Each path below is one point turned by a fixed rotation once a step. After each direction that follows a path, write how fast that rotation turns it, in degrees each step (0 if it stays still).
Each turn is a multiple of 5 degrees from 10 to 175, or 0.
Each row of a path follows its step; steps can be skipped.
Path 1:
step 0: 7 -12 24 13 10 13 9 -13 3 5 0 9 -11 7 7 0 4 14 -28 -4 -6 13 2 -2 5 -6 -9
 -1 -5 -15 -5 12 -3 -5 -5 6 -6 2 7 -17 7 21 1 7 -9 3 -3 -21 7 -11 -8 0 4
 23 -6 0 4
step 2: -9 -11 10 -16 -9 2 2 -2 6 7 4 4 8 -2 -5 8 7 1 -8 9 9 7 18 0 11 -6 12 -2
 -6 -14 -15 4 -9 2 -3 17 -2 2 -1 4 28 -21 -2 17 6 15 25 -6 -6 9 -3 -4 10
 13 8 -2 16
step 3: -4 -5 20 6 37 2 -2 -10 -8 10 7 -5 14 1 10 6 -2 2 -10 5 -11 -4 -8 -16 -18
 -9 -7 4 10 2 -14 -19 0 13 13 5 -9 -6 8 -5 12 6 10 8 -3 1 -7 -1 12 -1 -7
 -6 7 9 -18 -2 0
step 5: -4 -1 13 -12 7 -16 0 -18 8 5 -4 -13 -5 -9 -4 5 8 10 -6 -6 -16 11 8 10 16
 15 1 -3 2 2 -19 10 10 29 18 9 5 -2 -4 -9 21 -3 -7 9 10 16 2 -1 -8 3 -4
 2 4 -11 -2 -12 -4
step 6: -7 -5 -6 -4 20 0 1 -17 -2 7 8 -7 3 -1 4 11 -13 0 -2 12 -6 -2 -14 -11 5
 -20 8 -17 5 10 7 -2 -12 0 9 2 0 16 12 -10 -22 -3 -3 24 3 4 17 2 27 2 -3
 3 -13 2 -12 2 -1
step 8: 13 17 3 -4 8 -12 14 2 8 2 4 -1 -3 -4 -3 -11 4 -1 11 15 -18 -12 19 7 8 7
 3 -7 19 11 -28 -3 2 -2 14 10 -12 8 5 1 -5 -13 2 19 -2 15 -8 4 13 4 1 2
 -7 -19 10 -4 6
step 9: 8 -21 0 2 13 -8 3 -9 -5 2 2 -11 -18 13 9 -12 -8 7 -2 -6 -2 3 -4 -7 6 -10
 11 -13 -19 9 -6 12 -8 -13 -17 3 13 -18 5 -8 -5 5 14 9 10 0 12 7 25 1 -9
 8 4 8 6 -11 17
step 10: -5 -7 -2 -5 5 -1 15 -12 12 14 4 -6 8 4 -7 -3 16 14 4 16 -3 -15 -18 4 9 5
 7 -7 0 2 -19 1 -6 0 -7 -10 0 7 0 7 -9 23 1 -10 -16 2 -29 -14 -9 -17 -4
 -2 3 -14 -6 -14 6
step 12: -7 -15 13 -25 11 2 -16 -6 13 9 10 -10 -14 3 13 -8 14 -2 -16 16 7 7 7 -23
 -9 9 1 -7 -10 -3 -7 -12 -7 -4 -15 1 5 -14 4 -3 6 4 10 7 14 -6 -18 0 10
 -2 6 1 -5 -7 -3 -8 -1
step 13: -10 -7 19 3 10 -2 34 9 -3 11 4 0 14 5 -11 9 -4 -9 7 23 14 -2 -4 -1 -3 -1
 5 -4 12 -5 -8 3 -18 -10 -23 1 -5 9 7 15 10 8 -4 3 -13 12 8 -15 1 -11 7
 -7 4 3 8 1 0
-3 -1 -1 -2 -2 4 1 -2 6 -1 4 -2 -5 -6 5 1 3 -1 1 -1 3 -2 4 -5 0 -2 -2 0
 2 -4 0 -1 -3 -1 0 0 1 3 0 1 -5 -2 -6 1 2 2 3 -2 -3 2 -2 -4 -2 0 -3 2 -5 -> 70
0 -1 3 2 -2 -3 4 1 -1 -2 1 0 0 4 -1 6 2 0 2 1 3 0 -1 4 -2 -3 2 -4 -4 -5
 1 0 -1 2 -2 -5 3 0 1 5 1 -4 3 -3 1 -2 -5 0 -2 2 -4 0 -7 -4 -4 0 -2 -> 125
-2 3 3 1 2 -3 3 1 -2 1 -2 -1 3 -3 3 -4 1 3 1 3 -4 0 1 5 -6 1 -6 1 4 -1 1
 1 0 1 2 1 1 1 3 -1 -3 -1 1 -3 2 4 1 -10 1 -4 1 -2 0 -2 -3 -2 0 -> 145
2 -3 -4 -1 2 1 -3 4 2 -3 2 0 4 -1 1 -3 7 2 3 -1 0 2 -1 0 -3 -1 5 5 -4 -1
 7 1 -1 0 -2 0 3 0 -3 -1 -1 0 1 3 3 1 0 4 5 -4 3 -1 -1 -1 -3 -5 -1 -> 135
1 3 -1 -8 0 -3 -2 -2 -1 -2 -3 2 0 -2 1 0 -3 3 -3 2 -1 7 0 -4 0 -3 -2 1
 -2 2 -4 0 3 0 -3 0 2 2 -3 -1 1 -6 3 1 0 0 -1 0 5 4 -4 -6 -4 3 1 -4 -1 -> 115
